One vector is turned by the same rotation once a tick. Each row is the vector after some number of ticks, and that number follows the row.
The counts run from 0 to 468.
[127  99 149  97 110 126  98  94 123 138 128 167 150 178  77 121 134 180
 152 154 127 106 147 122 106 112 123 130 146 135 187 132 134 135  86 134
 113  79 139 135 157 174  68 133 127 166 119  94 180 122] -> 378
[109 146 186 122 129 120  73 136  84 144 148 161  96 192 125 157 148  97
 165 150 143 150  78 125 101 107 130 133 105  80 146 122 147 102 140 153
  77 142 167 121 103 118 176 120 112 123 124 149 118 150] -> 350
[113 144 126 118 132 134 146 137  99 156 159  88 145  83 131 127  96 152
 133 136 108 135 172 102 171 114 140 174 168 132 119 105 122 142 109 109
  87  78 113 197 140  89  90 131 137 127 107 128 166 104] -> 334
[100 148 172 137 119 144 123 136  86 153 106 106  70 105  84 105 125 130
 149 138 100  97  96 148 128 101 128 147 119 114 115 124 116 132  49 115
  96 119  99 150 117 127 146 177 186 124 135 145 135 115] -> 449
[166 146  86 137 170 147 145 142 113 127 116  93 113  76 157  92 143  75
 115 141 101 168 146 132 135 112 140 126 130 184  91 104  97 107 135 131
  82 117  86  87  94 116 161 106 140 116  81 128 106 104] -> 206
[164 119 154 143 124  61 152 104 115 137 126 147 130 127 143 107 119 146
 181 127 112 121 159 133 116 131 163 150 147 139 101 118  73 105 122 130
 108 146 172  89 118 171 106 129 118 155 113 146 100 189] -> 18
[118 192 113 164 134 123 176 146 143  99 114 108 112  77 176 107 140 117
 127 102 170  90 106 141 116 122 151 133 138 147 130  88 121 155 141 153
 180 149 133  82 131 138 179 108 117 144  83 129 150 153] -> 25
[155 116 186 128 103 154 105 141 120 158 124 113  85 136  70 112 114 154
 118 120 177 109 139 109 112 102 115 173 156 117  82 100 120 171 126 101
  72 132  88 155 177 154 106 145 154 143 116 139 150 127] -> 152
[125 133 133 162  90  83 128 116 157 168 152 150 194 109 147 105 107 166
 119 107 117 158 146 113 169 168 137 156 136 123 133 140  64 118  97 192
 113 184  84 139 156 114  98 123 109 110 127 145 124 114] -> 410
[167  95 193  99 108 110 104  44 116 125 138 168 115 160  92 155 115 150
 146 115 108 126 123 115 130 173 150 121 150  68 125 170 129 107 123 131
 134 174 136 140 122 162 126 155 138 144 144 107 110 170] -> 197
[ 88 121 132 143 122 104 111 136 141 136 122 149 128 118 140 176  72 129
 168  65 126  96 140 100 147 163 152 144  97  90 141 141 141 117 125 111
 158 143 132 195 147  78 121 146 144 103 157 150 107 139] -> 219
[159  83 136 116 116 174 113  99 132 118 105 130 153 152 133  90 135 122
  69 143 136 104 114 151 129 100 116  92 149 102 137 139 138 110 143 186
 111 206 117 102 119 169 124 123  89 115 136 112 109 162] -> 46
[139 113 124 166  90 113 159 124 127 122 126 109 127 137 176 126 119 155
 128 102  96 100 163 103 127 186 148 103 119  98  77 135  81 140 162 116
 155 180 106 100 108 126 141 115 135  85 105 125  81  94] -> 358
[136 110 128  79 156 175  91 151  98 196 112 108 101 143  89 112 102 115
 108 144 139  55 132 118 131 116 110 144 138 139 103 135 101  90  97 102
 146 120  98 150 105 156  96 172 157  95 124 138  98 152] -> 452
[143 156 157 140 168 127 107 118 159 142 121 186 150 145  95 137 165 103
  75 164 133 185  65 142  91 128  79 117 159 142 152 150 122 117 112 155
  99  84 128 125 121  99 139 101 114 143 136 119 134 105] -> 345
[116 150 162 172 139  94 152 165 121 130 158 177 136 111 112 167 135 151
 154  81 130 112 110 141 109 145 154 176 118 153 164 113 167 152  96  85
 155  66 175 140 143 118 120 114 120 123 125 151 175 134] -> 216
[156 134 137 160  84 133 113 132 121 118 164 153 166 117  59 129 132 145
 114 109  86 165 149 102 106 129 161 138 157 116 130  97 116 155 104 115
 107 101  84 138 120 120  96 125 162 138 118 109 190 101] -> 147
[117 108 157  88 125 127 122 132 150 141  94 155  91 133  83 150  84 113
 149 124 152 119 117 114 148 110 128 130 164 119  90 125 114 113 144 118
 139 171 192 143  74 123 146 176 171 138 169 161 101 176] -> 87
[145 106 129 117 107  84 153 147  81 113 131 116 111 117 146 138 127 128
 174 117  95 128 157 106  55 157 168 103 116 129 148 109 111 115 133  99
  91 144 147  68  81 169 111 109  89 138 113 116 102 122] -> 355
[101 110 138 137  88 129  59 175 131 144 106 143  96 170  68 140  95 186
 145 103 127  90 140 128 149 106 108 150 128  90 129 118 169 143 118  85
 122  96 147 167 166 132 126 148 130 139 140 165 130 142] -> 35
[155 119 178 129 163  89 161 113 159 121 126 109 107 162 149 112 154 183
 166 155 126 150 133 120 141 115  90  83  94  95  59 156 120 153 136 117
 139 105 121 114 143 157 147 118 103 182  78 149 114  97] -> 130
[116 154 152 126  90  68 160 114 153 120 100 149 115 119 189 169 133 129
 159 120 176 189 196 114 114 138 121 131 124 149 104 101  92 141 123 177
 124  96 144 133  94 106 121 116 151 134 132 122 123 128] -> 432
[ 81 170 125 128 150 114 151 118 142 109 116 117 104 105 199 136 125 125
 136 157 137 135 143 133 126 123  71 148 137 196 145 126  98 123 117 170
 140  35 146 113 105  99 152 121 131 149 113 131 117 142] -> 136
[101 141 178 112 164 113 189  79 111 126 131 153 141 109 104 143 112 147
 136 154 110 106  99 130 135 144 127 147 174 132 102 152  94 146  77 154
 130 129 213 161 101 103 126 144 167 120 140 138 132 137] -> 84
[148 111 156 185 102 155 181 149 137 132  88 139 105 112 127  89 131 153
 133 113 140  86 161 136 123  96 127 111 118 132  56 149 138 181 136 125
 127 155 126  63 102 168 129 126 108 147 103 122 153 130] -> 361
[137 131 112 173 159 161 107 167 157 118 122 163 139 154 114 115 138 124
 110  92  93 108 111 166 122 118 135 116 110 138 129 168 199 140 144  40
 152  93 150 142 168 115 127  97 125  95 131 124 125 142] -> 214
[141 130 106 112  91  98  87 124 133 148 152 134 157 101 128 108  93 136
 163 112 173 150 136 144 177 127 174 197 109 179 180 115 143 125 133 165
 140  94 103 113 143 151 109 108 111 141 131 130 145 195] -> 70
[181 106 155 125 158  81 150  67 124 142 144 167 172 140 134 150 112 123
 155 136  44 184 150 106 104 157 165 111 120 118 122 157  81  87 101 141
 108 135 139 125  93 118 119 109 124 119 113 123 115 102] -> 15
[136 125 123 182  87 132 135 113 141  75 141 143 120 156 211 131 180 148
  93  79 120 112 156 168 126 137 132 102 152 114 159 129 146 147 180  94
 127 157 144 114 153 156 104  99 109 112 118 131 103 185] -> 98
[138 103  94 139 128 125 100 142  96 155 183 109 150 138  93  51 112 176
 123 150  95 100 109 121 160 126 145 136 135 130 169 152 143 150 116 100
 136 102 100  99 187 143 100 117 101 158 126 120 139 118] -> 261
[125 118 130 141 157 166 140 120 109 147 100 126 115 154  84 103 108 145
 146 128 101  61  94 157 144 110 127 144 148 118 119 167 102 134  76  87
 148 153 154 173 137 131 105 176 169 101 179 151 100 157] -> 266
[ 97 176 128 147 124 135 123 131 134  82 159 137 136 102 162 145 136 119
 104 100  88  91 113 133 118 123 156 110 117 117 176  89 146 105 112 170
 165 142 106 121  75 116 170 124 153 123 106 131 160 117] -> 142
[121 102 152 147 152 150 143 127 126  87  93 102  84  80 182 145 116 101
 115 110  95 119 156 107 103 120  89  95 111 118 118 129 156 176 142  92
 126  54 116 146 155  85 148 116 105 127 105 124 134  98] -> 287
[136 106 137  70 113 148  86 129 108 104 110 111 112 168  76 135 148 122
 109 169 109 104  95 137  82 114  90  94 123 102 204 121 162 113 115 101
 125 119  99 141 171 171 112 157 142 132 136 111 148 111] -> 192
[160 104 165 127 146 100 141 112 124 135 117 138 128 170 140 104 132 158
 162 106  70 116 171 148 164  97 165 114 119 110  91 158 119 103 127 107
 116 174 146 112  99 161 111 168 127 130 134 153  83 181] -> 17
[107 177 139 149 112 111 129 119 105 134 136 117 115 132 145 143 203 147
 105 150 174 134  68 169 152 135  90 176 145 139 147 110 107 143 104 145
 133 139 105 148 156 133 141 139 179 110 170 145 128 131] -> 3
[109 148  80 125 127 162  73 155 133 182 143 141 164 205  89  90 132 150
 105 143 134  90 143 140 162 100 107 144 134 146 134 175  98 106 101 141
 140 155 112 112 108 116 109 121 154  81 133 121 116 120] -> 115
[ 98  95 121 125  81 122 101  97 135  98 119 120 155 174 129 139 158 172
 138 118 104 109  96 148 122 108 110  72  99  80 193 150 130 129  97 104
 163 184 125 188 165 151 103 145 146  94 147 124 120 110] -> 376
[135  97 113 109  95 114 163 148 140 133 110  84 112  67  84 127  98 138
 123 120 168 137 124  92 146 138 122 144 170 145 137  60  90 124 124  94
 129 130 105 160 153 127  96 156 150 166 145 122 120 119] -> 337
[101 155 168  94 186 148 125 120 126 195  92 123  85 160  85 130  86 123
 141 156 160  82 101 111 101 107 117 162 126 127  99 154  97 133  86 135
 125 102 147 147  97 140 162 142 136 114  98 145 154 139] -> 269
[ 98 113  96 106 148  86 171 134 120 133 105 119 105 109 195 111 126 109
 176 141 123 136 137 163 166 135 113 119 104 166 122 147 100  87 120 120
 145 137 153  99 115 139 129 162 145 131 155 169  48 168] -> 318
[100 122 114 151  83  87  98 136  87 137 125 156 127 169 139 149 139 100
 200 119 111 139 138 114 112 173 139 139 115 140 172 149 103 129 156  93
 131 142 185 107 143 119 140 139 134 123 151 124  50 161] -> 168
[141 131 156 158 112 154 123 110 107 119 155 108 134 136 131 123 160 181
 118 101  89 110 163 136 168 105 156 158 146  75 115 112 133 141 107  81
  94 168  98 181 146 118  92 129 181  91 131 150 144 143] -> 149
